In the rows, zero is written as 128.
Turns, then the turns between two rows, first turn first; the first pair answered
turn q302:
[106 135 131 128 124 132 134 108 144 136 145 108 136 118 133 146 104 132
 114 122 121 139 151  97 122 141 131 142  87  98 129 115 127 144 145 132
 110 119 127] => [126 128 121 140 133 166 123 105 125 119 149 120 136 135 125 165 139 128
 102 110 118 150 129 108 120 129 125 159 100 132 137 122 149 126 131 138
 132 129 133]
[130 159 141 146  93 147 121 138 115 129 122 148  93 120 111 144 117 139
 126  90 123 116 132 145 129 123 116 130 131 120 175 144 135 168 128 130
  87 111 161] => [165 113 125 120 130 164 133 126 116 113 137 122  94 137 125 106 157 160
 111 113 112 129 151 168 151 107 118 154 148 138 153 140 114 156 121 131
 116 152 133]
[141 122 133 147 116 135  98 107 113  84  93 101 123 138  88 148 117 128
 122 134 113 134 109 140 161 106 135 140 116 105 175 167 148 155 105 120
  98 108 174] => [155  94 126 126 138 132 115 101 121  82 101  76 123 143 104 113 129 143
 122 155 104 137 132 152 180 102 138 152 119  99 155 161 127 156 107 122
 110 134 156]
turn q164:
[152 118  92 148 154 169 124 119 107 129 137 125 105 149 132 118 161 160
  99 112 115 142 130 150 137 110 132 140 131 121 140 171 121 128 160 141
 135 135 149] => [139 126 107 136 138 148 128 115 117 145 130 125  91 128 140 106 132 175
 110 115 129 130 149 149 143 115 134 128 118  89 139 166  94 151 169 136
 111 123 154]
[167 132 121 127 122 173 111 128 112 112 139 136  97 153 145 136 148 134
 116 121 131 128 116 147 133 115 134 137 150 168 150 107 125  95 113 126
 140 152 148] => [172 134 139 114 109 160 122 128 117 120 129 137  86 139 149 119 137 154
 121 112 132 114 134 165 154 118 136 132 148 138 159 111  99 126 112 121
 111 145 157]
[139 119 118 141 118 111 156 126 117 126 134 123 139 136 107  87 115 138
 100 123 120 108 148 142 161 135 123 124 125  99 149 133 154 161 141 151
 135 123 128] => [119 125 120 140 108  94 147 127 131 137 134 122 137 122 120  91  89 135
 106 138 137 110 150 121 143 141 130 108 111  91 132 117 143 153 152 147
 131 121 121]
[135 122 123 123 138 120 154 129 129 142 132 107 139 131 128 101 126 146
 139 149 111 109 151 140 144 126 122 133 132 109 123 133 121 159 137 125
 121 122 104] => [119 127 120 125 138 110 149 129 139 145 136 105 137 126 133 107 110 137
 141 160 127 116 149 120 124 127 128 121 119 117 106 122 121 144 146 126
 128 123 100]
turn q136:
[ 89 120 140 130 104 139 128 119 117 126 128 171 144 142 106 161  83  81
 135 112 141 157 108 111 122 115 120 131 150 124 150 115 154 117 136 166
 119 100 123] => [ 85 112 138 130 110 136 130 120 117 126 129 165 150 143 107 160  86  73
 137 117 139 155 110 106 122 118 121 128 148 122 147 114 155 112 137 162
 122 101 118]
[143  95 111 113 127 140 144 136 124 140 126 106  98 130 140 112 175 171
 126 128 128 136 167 164 164 110 114  89 117 135 116  87  90 135 127 120
 110 150 126] => [143 109 112 121 120 144 145 137 121 139 128 114  84 128 134 112 170 178
 121 120 131 136 166 166 155 108 109  90 116 139 126  87 101 141 132 123
 108 151 133]
[137 162 136 137 125 129 139 139 123 131 115 123 116 118 118 114 118 149
 123 136 146 115 122 141 134 134 138 139 120 135 145 131 137 151 136 136
 120 124 134] => [128 163 130 143 130 124 142 144 125 132 116 120 122 121 113 116 117 144
 126 141 139 113 122 133 127 138 137 138 116 135 139 129 147 146 143 135
 127 125 128]
[141 147 138 139 115 158 136 114 137 122 175 129 121 130  99 141 156 128
  87 113 150 180 101  96 107 121 139 112 146 184 119 128 130 104 153 165
 129 130 139] => [136 144 137 138 119 156 140 113 138 122 175 122 132 138  98 139 156 115
  87 119 146 180 100  89 108 125 139 112 146 184 112 126 136 100 157 162
 134 129 133]
turn q626:
[122 148 135 141 114 150 112 133 118 129 125 137 121 114 115 159 114 120
 138 115 131 135 116 121 123 125 122 121 120 147 137 122 141 130 120 134
 121 111 137] => [116 143 142 132 111 135 117 129 130 137 124 129 119 104 127 150  99 123
 146 126 134 127 128 118 127 131 122 112 113 127 131 117 123 139 130 131
 108 112 132]
[108 147 132 145 121 125 131 137 123 139 125 137 153 145 116 177 118  96
 148 136  99 131 119  82 115 160 132 115 118 125 117 149 161 114 114 113
 128 101 132] => [110 127 144 118 119 112 136 129 129 147 123 126 157 131 136 158 109 100
 164 146  99 122 135  90 135 167 142 108 117  97 110 150 120 126 107 106
 104  98 128]
[100 170 137 151  89  91 139 132 139 147 105 149 160 128 105 145 114 111
 163 130 119 103 110 101 145 147 117  81  98 111 153 139 144 152 136 108
  86  74 140] => [131 131 150 116  97 105 130 118 123 139  99 147 163 126 124 144 143 120
 167 129 116 105 111 131 180 144 119  89 116  99 159 154 102 158 104 107
  70  77 144]

Each pair is two turns apart.
[111 118 129 106 133 119 113 109 128 125 123 116 134 113 142 133 113 125
 145 145 137 140 122 114 114 127 145 122 128 125 111 111 106 108 112 119
 127 132 106] => [112 120 138 103 127 118 111 108 127 126 120 120 136 109 138 138 108 122
 150 136 137 133 120 115 117 132 144 120 127 117 116 117 105 114 107 117
 117 123 114]
q626 then q302
[134 107 144 104 133 110 134 115 128 141 124 118 122 112 141 108 124 124
 140 144 126 119 142 136 158 139 135 114 132  79 130 130  84 152 115 122
 100 117 131] => [129 137 142 134 106 135 108 118 116 134 113 155 117 115 121 159 127 108
 132 113 137 126 102 127 139 136 130 111 137 108 155 141 120 142  97 127
 100  95 158]
q302 then q164
[103 136 151 116 110 127  68 116 130 150 131 173 113  98 143 161  97 139
 151 127 165 137 116 100 129 146 132 100 128 123 144 121  83 134 118 133
  92 102 149] => [153  96 140 104 142 166  73 103 113 130 141 165 104 121 150 134 151 164
 130 129 150 148 123 139 160 126 130 137 156 147 148 128  71 125  97 140
 115 142 139]
q302 then q164
[118 160 134 151 119 130 115 140 126 145 135 148 158 147 105 158 130  79
 100 132 122 118 102 106 113 124 107 127 125 153 132 135 175 119 113 111
 134 125 141] => [148  97 130 100 150 127 138 120 135 142 147 110 153 140 144  95 150 115
  97 166 117 121 147 141 151 121 115 143 135 132 104 126 107 129 113 108
 137 168 113]
q302 then q136
[170 144 113 107 122 129 158 135 134 126 103  92 117 122 127 127 152 144
 127 124  89 101 159 150 169 120 110 129 129 110 119 144 124 165 124 120
 108 134 122] => [154 164 110 120 113 117 167 143 140 134 104  94 116 121 113 130 138 139
 128 120  88  99 160 141 158 122 107 121 118 108 121 140 143 167 142 121
 109 126 125]
q626 then q302
[115 147 149 145 119  97 131 128 138 157 113 125  99 119 136 129  76 142
 147 126 134 117 146 127 118 138 127 112 101  98 126 105 115 145 140 126
  86  98 119] => [160 134 158 142 120 140 117 118 112 138 108 147  85 134 131 138 121 160
 131 103 135 121 130 168 144 121 121 135 130 114 154 123 109 154 103 134
  81 106 138]
q626 then q136
[ 95 146 110 113 114 115 133 117 168 154 118 143  87 101 150 113  61 171
 130 137 163 129 158 108 102 117 139 117 104 128  97  97 111 106 166 107
 125 163  95] => [111 144 137 109  86 138  96 110 136 151  91 188  93  95 147 173  79 149
 141  90 166 122 110 124 121 119 136 113 120 117 144 127 100 118 110 108
  79 120 141]
q626 then q302
[136 120 114 126 141  87 123 120 122 167 133 103 117 106 112 107 120  88
 149 120 105 114 152 114 132 151 111 130 115 115 130 121 129 151 121 123
  97 139 126] => [151 103 110 122 154 103 129 115 121 155 138  94 116 116 118  97 142  94
 141 123 101 121 156 129 139 144 110 144 122 130 126 124 126 141 117 126
 115 155 115]
q302 then q302
[121 107 132 118 130 135  82 116 127 124 125 152 136 112 149 177 127 101
 146 130 152 143  93 107 114 129 137 121 131 143 115 127  96  95  90 126
 124 118 131] => [142  85 131  96 147 134 102 108 135 122 133 131 122 108 166 136 133 129
 139 146 155 141 125 126 131 121 140 131 137 130 105 120  66 104  95 125
 128 147 116]
q136 then q302
[125 139 100 136 141 148 149 161 120  99 134 111 176 149  88 148 161 125
 100 131 101 126 141 121 142 122 128 128 129 181  90 125 154 114 156 126
 147 131 152] => [125 152 125 123 115 126 163 160 117 114 117 115 168 132  86 131 139 145
 111 116  94  97 159 146 173 132 124 117 122 129 115 138 130 164 157 118
  98 110 169]
q164 then q302
[115 116 155 139 121 103 151 130 119 130 146  96 127 101 162  84 117 142
 124 138 102 132 164 148 153 134 124 126 140  83 128 144 101 166 104 124
 108 141 117] => [ 94 152 135 186 113 133 108 134 112 116 151 132 130 111 145 160 121 102
 115 123 125 161 105  98  92 123 128 122 139 150 129 138 160 109  91 136
 146 128 128]
q164 then q302
[147 141 140 121 117 143 144 132 108 129 120 144 116 127 111 114 147 135
 117 112 110 118 125 156 153 115 120 145 139 121 148 144 137 145 126 122
 117 128 143] => [143 151 141 122 113 139 142 132 106 133 123 150 117 125 110 119 140 133
 119 108 116 115 122 154 150 118 121 142 133 113 152 143 136 150 125 124
 114 122 147]
q302 then q302
